Each path below is one point turned by a fixed rotation once a step. After each direction that follows a path, write how fast that rotation turns it, in deg/step (0 if it stays still).
Each turn is a multiple of 5 degrees from 10 to 175, or 0.
Each row of a path follows its step; steps can be skipped.
path 1
step 2: [ 17   8   9  31 -11  26  -5 -26 -28  -9  16   0 -12 -13  -9   1  24   2
 -11  -8 -10 -22  -9   9  25   8   9 -12   3 -19  18   8  -5 -15   5  -5
 -19   3  21  20 -12   7  -7  12  24  20  -5  10  -3  -5]
step 3: [  9 -14   3 -17 -23  11   3   9 -14 -13   3   2 -13 -13   1  20  -5   0
 -17  24  10  10  -3 -18  -8   3   8 -13   9  22 -11  26  25  -8  20  18
  -9  18   6   1  18  14  -3  -5  30  28   8 -11   7 -27]
step 7: [  4   0  11   1   5  18  -7 -34 -22  -2  -2  -8  -6 -27  -5  29  14   7
  -4  23 -22  -7   1 -13  18  -1   1  14   3   5  10  24  -2  -6  -9  28
 -16  36   9   6  -8   3 -12  16  11  28   1  12  -4  -6]
step 10: [  3 -19 -16  -3 -11   4 -21   8 -17 -11   6  13  -9 -16   1   0  39 -23
 -22  26 -29  17  -1  -7  -8   1 -12  10  -2  16 -15   3   9 -15   0   1
  -6   2  -7  24   3  21   2  11   3  -1 -17 -12   9 -32]
step 11: [ 18  13   1  13 -22  26 -14 -26   5  -7  23  18  -6 -23  13   9  18  12
   8   3  -5 -22  10   1  -7  31  -7 -11   7 -11   7   7   6 -12   7  -4
  -6  19 -14  21 -12  18 -11   6  -5  19  23  -4 -29  12]
step 12: [-10 -19  -2 -31 -10   4  -5 -18 -35   8 -15  -4 -21 -19  -2  12  15  10
 -16  25  -9  -4  12  -9   0  10  22  13 -12  14  -3  13   3   8   6   5
 -20  -1   2   5  -2  27   8  31  15  16 -10 -13  -2 -16]
step 13: [ 13 -11   4  12 -28   3  -8 -15 -12  -8  35  10  -4 -23 -11 -10  10   4
 -22   3   6  18   5  16  -7  -2 -10 -11   1  -2  18  24   4  -4   9 -36
 -20  29 -24  12 -21  -6  -9   1  -1  12  17 -11   3  -4]
step 14: [ 14  -8  13  12 -20  18  -4  -2 -22   5  -5   0 -21 -41   1  33   8 -11
 -12  39 -14  -1 -11  -1 -11  18  12  17  -9   0   9   2  -4   2  27   4
  10 -19  23  11  -5   9   5   7  -2   6  12   0   7  -7]
step 15: [-26 -21  -4   5 -17   2 -10  -2   3 -26   7  10  -8 -16  -2 -11  24  -1
 -19  12 -12  17  -6  -2  -3  18  -1 -12  30  -2   3  20  -4 -26   0 -18
 -10  16  -8  29   7  28 -10  -1  12   0   7 -32  -4   3]
step 16: [ 10   6   5   2 -25  17  -1 -28 -19   2   8   1 -28 -13  19  31  10 -14
   6  -2 -13  -3  -8 -13  17  36  -4   7  13   3  27   3  12   3   7   2
  -6  10  -4   3 -10  -1  11  32  -8   9  22   4  -6 -22]
step 18: [  9  -6  19  -3 -20  13  22 -18 -13  -5  27   6 -19 -11  -4  26  -2 -16
 -26   3  -3  22  -3 -13  -2  13 -27   9 -12  -3  29  22  -7 -16  19  -5
  -4   8 -11   1 -15   1   4   1   4  20   9  -2 -23  15]
Speeds:
[  0   6  -1   6  -3   3   3 -12  -4  -3   2  -7   0  -2   0   1  -1  -2
  -6   1  -5  -5  -2   2   2  -1   2   1   1  -8   0  -4   5  -1  -1  -1
   1  -7  -8  -7   4  -7   2  -1  -2   1   5   3  -9   3]
155
[ -2  -5   5   1  -9   0  -4   5   2   5  -8  -4  -3   0  -2   1   0   9
  -5   2   1  -4 -11   3  -1   0   3  -6   1  -1   9   0   4   2   2  -5
  -3   2  -2   3   9  -2  -1   1  -2  -2   1   4   5   1]
35
[  2  -5   3   2  -4  -2  -2   0 -11   4   5   3   8   1   1  -1   2 -10
   2  -1   9   0  -4   5  -2  -5   6  -3  -1  -4  -1   3   5  -7  -3   2
   6   1   0  -2   0  -2  -4   4  -4   0  -2   6   5  -8]
100
[-6  0  2  8  1 -3  2  1 -2  3 -1  1  3  5  7  7  1  1 10  9 -5 -3 -1  6
  4 -2 -2 -7  5  2 -1 -6  1 -5  2  0 -2  2 -4  3 -3  5  4  3 10 -1 -3  0
 -5  0]
80
[ 1  6  5  1 -3  5  1  3 -1  1  1 -3  7  0 -1 -2  9  0 -6  1 -2  4 -7  2
 -1  7 -9  3 -3  0 -9 -3 -6 -5  3 -3  5  3  7 -3  4  5 -3  0  2 -3 -2  7
  0  5]
85
[-1 -3  2 -1  4  3  6 -7  0  3  7 -8  1 -1 -7 -2  5 10  0  5  6 -2  1  2
 -6 -5  1  0 -4  3  5  3  2  1  3  3  7  5  0  0 -8  0  6  4 -3 -6 -7 -2
 -1  5]
60
[ 2 -1 -1 -2 -7 -4 -1  4 -9  2 -3 -4 -8  4  6  3  0 -3 -3  0  1  3  6 -8
  0  3 -4  6 -5  4  4 -8  5 -2  4  4  4 -5  1  0  1 -2 10  2  0  0 -8  4
  0  1]
170
path 2
step 1: [-22  11  -5  18  -8  27 -10  -2  12  -5  16 -13   0   6  17 -13   1  -1
  17 -19 -16 -11  14  13   1  50  21 -29 -12 -13 -28   3  24 -11  -6   0
  43   6   4   3  16   1  -6   4   3   4   1 -13 -26 -28]
step 2: [-34  -5 -24   7  20  -9 -10  -1  -6 -17 -10 -14   8 -14 -16   8  -8 -33
 -12  -3 -28  13   2 -13 -26  -4 -40 -22   0 -11 -18   3  -8  19  19 -15
  -9   1 -21  -2  10 -13 -28  -8  10  26   6 -21  29   2]
step 3: [-12  -7  17  13   0   1  16  -7 -16  10  17  -8 -18   0  26  24 -16  18
  20 -25 -21   8  17  41  21   9   2 -18  35 -30 -19  -5  10  -8  20  32
   6  15   5   4  -1 -27  -4 -14  -7   7  -7   5   2   6]
step 4: [-18  12  -9  10  -5  22 -12  15  -6 -13 -14 -23 -10 -20 -24  -7   0 -18
  18 -34 -26   7 -24  -7   3  32  -4 -17 -23  -6 -28  -6  -9 -10 -29 -17
 -22  12  18  15 -12 -16   2   6   9 -26  11 -13  25  12]
step 5: [ 10  -3   2 -12  15  -9 -33 -16   8  -2  13   0 -16  -7  -9  25  -1  14
  16 -16 -22   0   7  13  28   8 -14  -4  -5  -1  14  24  -4  27   5  33
  -6 -17 -20 -21  12 -36 -28 -24  -1  19  23 -14  12  23]
step 6: [ 15  23  40   0   2 -22   9  28 -18 -13  -6 -30  17   2  -4   5  -8 -16
  -3 -30  -5   8  13  25  10  26  -2 -32 -14  -8 -25 -21  -2 -29 -21  18
 -22 -15   6 -18  17   3  17   1  -8  -3   6  -2  -8  -9]
step 7: [-15   2 -12  23   7 -10  16 -19 -18 -21 -18 -18 -19  -6 -37 -11  -7  -6
   1  18  -6  -3  12   6   3  27  25   3 -32  -6   1  55  -2  22  -2   9
 -14   4  -6 -14 -12 -13  -5  -5 -19   1  26 -10  16  13]
step 11: [ 41  18  10  24 -26   5 -12   9 -11   6 -18 -28   4  23   3   8  31   6
  -3  -2  -6   7  10 -42  21  19 -25   4  -5  -6 -16  10   3  -7  -4   3
 -17 -17 -17 -10  11  10 -11  -9  -6  -5 -45  -2  -3  13]
step 16: [  1  16  -6  -3   2  -8 -38  12   7  -1 -20 -10 -20 -11  -9   3   4 -36
  -2 -17   0 -19 -11 -15  22 -21 -26 -28   2   0   1  23   8 -14  42  -2
 -24   9   3  27   9  -4   3 -17  10  31 -18  -5   6  24]
step 17: [-11  -6  -9  12  -7  -4   6   7  18  -8   3   9   1  -5  14  15   0  23
 -13 -29 -26 -17   3  22  33  14  14 -31  -7  11 -29   1   7  -8  12  11
  29   5  15 -42  -8  11 -11 -15 -17  -3 -13   1 -35  21]
step 18: [-15  13  -4  18 -11  -9   0  26 -21 -11  -1 -11  -2  -7  13 -34 -13 -34
   0 -12 -35 -20 -39  -2 -12   8  -9 -16 -16  15  -3  22   7  15   5 -15
 -34  13 -21  -9  27  -8  -7  -4   8   1  -4 -25  -1 -15]
Speeds:
[ 4  5  4  2 -2 -4  4 -4 -2  0 -1  3  0  2  5  1  4 -6 -2  0 -3  0 -2 -2
  2  4 -4 -2  9  3  6  3 -4  5  4  4 -1  0 -2  4 -5  5 -7  1 14  2 11  1
 -1  1]
135
[ -5   6  -5  -2   8   2  -2   6  -2   3  -3  -4   0  -3  -1   2  -6  -2
  -4  -2   2  -3  -5   3   1  -5  -2  -7   1   4   3  -7   0   0   0   0
  -8  -7   0   8   2   7   4  -3   0  -4   4   2   3 -10]
175
[  1   2  -1   3  -1  -4   1  -3  -2   1   1  -1  -1   0   2   2 -14   7
   0   2 -10  -2  -2  -6  -1   5  -1   5   9   3   0  -4   7  -2  -8  -5
  -1  -2   3   3   1  -1  -8  -2   4   0  -7  -2   3   4]
45
[ 1 -5 -4 -1  4  4  0 -1 -3 -1 -1  0  2  3 -7 -5  4  2  5 -5  6  5 -1  3
  2 -3  4 -2 10  0 -8  1 -2 -5  3 -1  2 -9 -3 -1  0 -7 -7  1 10 -4 -4 -1
  3 -3]
35
[  0   4   4 -11   6  -6  -4  -5   8  -7   4  -2   1   2  -1   1   0   0
  -1  -3   2   4   1  -4   2  -6  -2  -6  -6  -3   1   0   6   3  -5  -5
   7  -1   5   3   4  -1  -3  -1   7   8   0   2  -2  -1]
100
[ -1   3  -4  -1  -1  -3   1   3   2  -2  -2  -6   0  -1   3   0   1   9
   0   7   7  -3  -2 -12   3  -1   1  -1   3   2   4   3  -2  -2   2  -1
  -5  -2  -3  -4 -10  -2   5   6   2   5  -7   4 -10  -4]
20
path 3
step 0: [ 17 -23   4  22  11  15   1 -29 -15  12  -4 -11 -11  24  -5  19  -3  -8
   6   1   6 -16   4   8 -17  -7  -5  15   9 -13   5  -3  10  -3 -17   6
 -19  -6  -1   1 -30  23 -20  -7  21 -26  18   6   7  -2]
step 1: [ 17 -27   7  12 -19  11  -4 -21   5   1 -26  12  -6   4 -29 -19   3  10
  14  -3 -13   4 -10   5   6  -6  14  13 -29  11   8   4  -6 -19 -23  42
  13   7   2  -5   0   6   3  -9   0  -1   4  -1  11  -3]
step 2: [-11 -14  10 -21  28  14  -7   1 -13  -3 -31  19  10  32 -14 -13 -14 -14
  11   2   7   1   4   9   4   2   9   1  -6   5   0  26  -4 -17  -5  -3
  -7   6   1  -9 -24   0  -2   7  18  31 -23   7  11   6]
step 3: [ 16 -17  22  -2   8  -4  23  18   1  -1  -7  17 -15  18 -11  10  14 -15
  13 -11  21 -11  13  18  11   1  12  26   3  22  -7 -14 -11 -22   5   1
 -23  10  -9  18  11  -3   2   7 -12  11  -2 -15 -25  16]
step 5: [ 14 -12   6  13  -9   4  28  10 -26  -2   0 -17 -12   8   2 -10   9  16
 -16  -6   8 -18 -13   9   0 -12  14   8  20  15   5  30  17 -10  11  -8
  -4  14 -22  -4 -23  -4 -20  -2  10  -7  17 -12  11 -24]
step 6: [ -6 -15   0 -20  -4   4   4   4 -37  -4  13  10  -7 -12   3  -7   3 -14
  -7   0   2   7 -10  16   0 -13   7  26 -38   1  -5  13 -24 -13 -13  18
  21 -10  -5 -15  -8  -9 -23   0  -2 -27   4  -7   0 -12]
step 10: [  7  -5  19   0 -13  -1  19   3  11 -21 -12  10 -17   4 -21  -7 -17  29
   5  -7  -8  17 -28   8  12 -12  27  -2  -3   8   5  17   5 -14  -1  -1
   3  29  12 -23   6  -7  -1  -2   1   4  22  23  15 -10]
step 14: [ -6 -11  13   2 -19 -16  -6   8   2   9  -9   4   7   8   6   6  22 -26
  -1 -14   9 -12  -9   3  -9 -20  -4  -5  10  17 -14   8  16 -32  21   2
 -10  22   0   5  -6  -4 -22   1  26 -23  20 -15  -5 -24]
step 15: [-31 -21  13  -7 -27 -25  14  14   9   0   2  27  -7  -3  -2   8 -25 -24
 -12 -11 -13   6 -17   8 -15  -3  13   1 -26   1   5   5 -21 -11   1   7
  13   0  13 -21  16 -13   2 -15  -4 -14  -1   1   6 -12]
step 16: [  2 -10  26   5  -4   5   2   2  -7   0  -5   2 -11   1  15  18 -24  -3
  -1  -2  -1 -23  -6  22 -24  22   5 -23  14   0  -4  -2  -6  -3  18 -21
 -19 -17  -2 -39 -12 -10  -7   4   8  24  -6  -3   7 -22]
step 18: [-15  21  -2  18 -28  14 -15 -26 -11  13 -22  23   1   7 -14   9  -7  12
 -11  25  11  13  10   5   1  -5  13 -14  14 -18 -22  -3 -22  -5   0  -5
  17  21  -7  -9 -10  -9  -7   5  15  -5   3  -5  24   2]
Speeds:
[ -2  -2  -5   3   2   5   7  -2  -3  -3   1   7  -1  -6 -10   3   9  -1
  -1   3   5  -1   3  -4  -3   7  -2  -2   0   0   1   3   3  -4  -2  -2
   9  -5   9  -5   9  -2  -3  -2  -2   0  -5   1  -1  -2]
155
[-3 -5 -6 11  2  1 -6  0  0 -2  1  2 -3  9  0  1  5  0 -4  1 -2  3  1  1
 -6 -2  4  6  2 -2 -3  2  0 -3 -7  3 -2 -2 -9 -4 -3 -3  1 -4 -5  9 -4 -8
 -2  2]
20
[-4  2 -2 -2  0 -4  4  1  4 -2 -2 12 -2  4  2  1  4  8  6  4 -6 -4  2  2
  3 -1 -4 -4  1  5  2  2 -1  8  1  0  6  1 -2 -4 -8 -3  9 -6  0 -2 -2  2
  8  0]
130
[-6 -5  7  9  0 -5  0  4  0  5  6  2  3  6 -4  1  0  8 -1  1  3  5  4 -2
  6  5 -7  3  2  3  4  6  8 -1  7  4 -7 -4  0 -1 -1  4 -2  5  0 -1  6  4
 -3 -2]
155
[ 0  2  4 -3  3 13 -3  8 -4  3  6  3  2  9  4  0 11  3  3 -6 -3 -5 -4  4
 -2 -1  5 -1  3 -4  4 -3  1  3 -1  0 -3 -2  7  0  1 -1  0  2  3 -6  2 -3
 -4  0]
130
path 4
step 3: [ 11   0   0  20   3   6  18  14  -8  25   5 -11  14  -7 -27 -24  13   3
 -26  13 -16   2  23  -9  -2 -14  -3   1 -14   6   2  -8   3  -5 -26  -5
 -13  -3 -12   6 -14   3  34 -19 -22  -6   0  26  10  26]
step 4: [ -6   5   2  42 -29   4  -4  -6  13   1 -12   2 -15   2 -36 -11 -13  -9
  -2  -9 -21  15  23 -21  10  -9   0   5   4 -13  -1   2  -1  -3 -18  12
 -26  15  -6   2  32 -19 -15   6  -8 -22  13   5  -7  17]
step 5: [-12  -2 -26   6  -2  17 -14  -7   2   6   1   0  -5  -9 -27   6  -8  10
  20   5 -10   9  10  21 -12  -3  11  25  15  -3 -19  15 -19  -2 -37 -20
  -1  35 -11  30   0  16   6   3 -13 -17   7  13  18  -6]
step 6: [ 21  14  -8  -6 -33  -3 -23  14  -1  17  20  12   9  -4 -17   4   6   9
 -11 -11   3  22  15  -9 -29  -9   3  17 -32 -12 -11  13   1  -6 -20  11
 -15  12  13   7   5   6  28  -1  -3   5  -7 -10  24  22]
step 9: [ 16  29  15  28  -8  -4   8   9  16   0  -6  -5  -1  -8 -30  -9  -8  26
  -6  11 -10  10  32 -24  -5  -7  -9   0  -1 -10 -16  12 -23 -25 -22  -9
 -13   9  -2  -7   3 -23  30  -2 -12  -7  -7 -10 -10  -2]
step 11: [ 14  -2 -24  14 -11   2 -27   5  16  30   0   2   7  -4 -13 -20   5   5
   6  -1  -4  20  16  15   3  -2  14   6 -29  -4  -4   3   1  19 -17  -6
 -22  14  -2  15  -1   1  19  30 -27   7 -13  29  23   0]
step 12: [  9   1  19  -2 -13 -17 -18  -2   9   3  13   1 -28 -12 -10   4  -5 -11
   3 -15 -20  20  18   2 -27  -9 -17  -3   2 -22 -28 -16   2 -23 -26  10
 -30  25   5   3  22  -8   3   0 -10  17  10   2  21  -3]
step 13: [ -6 -15 -31  -8 -22   9 -11 -14 -18  -7  -1  -5 -19  -5   0   4   3   0
 -12   1   1  15   9 -11 -14  -3  -1 -20  26   4  -8  21   4 -13 -30  -9
 -20  18 -26  19 -18  -4  42 -12  -9   6   7  11   2   9]
step 14: [ 25   8  -4  21 -34 -11  -8  -1  -5 -24  -1  -7   4 -20 -16 -17  -1  15
 -15  -4  13  19   0 -10  -3  18 -10  -1 -24 -12   4   7  -4  -3 -28   5
   6  32  14   1  -8 -23  17   9 -21  -4 -19  12 -19  16]
step 15: [ 14  12  10  23  12  10  -4  15  20 -25  35 -13  -5 -24  -8 -18   0   8
  -8   8 -27  -1  25  -8   1  -4 -18  -2  14  17 -10  -9  -2 -17 -18 -16
   6  25 -16   6  12   3  18  21 -11  -6  17  15  10  12]
step 18: [  6  -1  -6   7   1  28 -22   4 -22   2  20  13 -30  -6  -5   3 -12   0
   5 -15  -4   9  15  -8 -15   4   0  -1  10   8 -13  -5   2  -1 -28  -2
  -4  41   8  15  12   8  21 -28  -1   8  -7  26  26  23]
Speeds:
[-4 -3  9  8 -2 -3 -7  1  0 -4 -3 -4 -1 -6  2  2  1  5 -1 10 -2 11  5 -2
  1 -2  0  3  3 -6  3 -1  1 -1  7  6  0 -5  4  4 -4  5 -2  0  2  0 -7 -2
  4  3]
135
[  4   6  -5   0  -6  -2  -3   4  -4   2  -8   2   6   6  -1   0  -4   7
   1  -1   0  -3  -2  -3   5  -3  -2  -2  -9  -4  -3   2   3   3   4   0
  -2 -10   4   7   2  -3   5   0  -6   7  -2   2  -1   6]
140
[-5  1 -6  3 -3 -6 -1 -7  2 -1 -3 -3  8  2 -2 -1  0 -2  3  0  9  7 -3  4
  4  3 10 -2  3 -1  0  0  2  1  3 -1  6  8 -1  3 -7 -2 -8  3 -9  2  3  2
 -1 -1]
120
[  1  -3   2   9   2   5   8  -1   0   2   4  -1   6   1   1  -7   1  -5
   5   8  -1  -8   9  -2   2  -5  -1   2  -3  -3   1   8  -1  -4   4   3
   3   1   0   3   5   2  -2   1  -5  -1   0   3 -11  -3]
60
[ -5   7   2   3   0   1   2  -6   0  -2   1   9   2   2   4  -1   0  -6
  -1  -3   1   3   1  -3   6   6   0   4  -4  -2   2   4  -3  -5  -3   3
  -7  -3   6  -3  -2 -12   1   7   1  -4  -8  -1   5  -6]
145
[ 3 -7 -3  2  6 -6 -5 -1  6 -3 -2 -2 -9  0 10 -1  3  0  1  8  8 -3  1  5
  2  0 -4 -6 -5 -6  0 -3 -1  0  0  0 -4  2 -3 -2  1 -8  8  2 -3  2  4 -3
  0 -3]
25
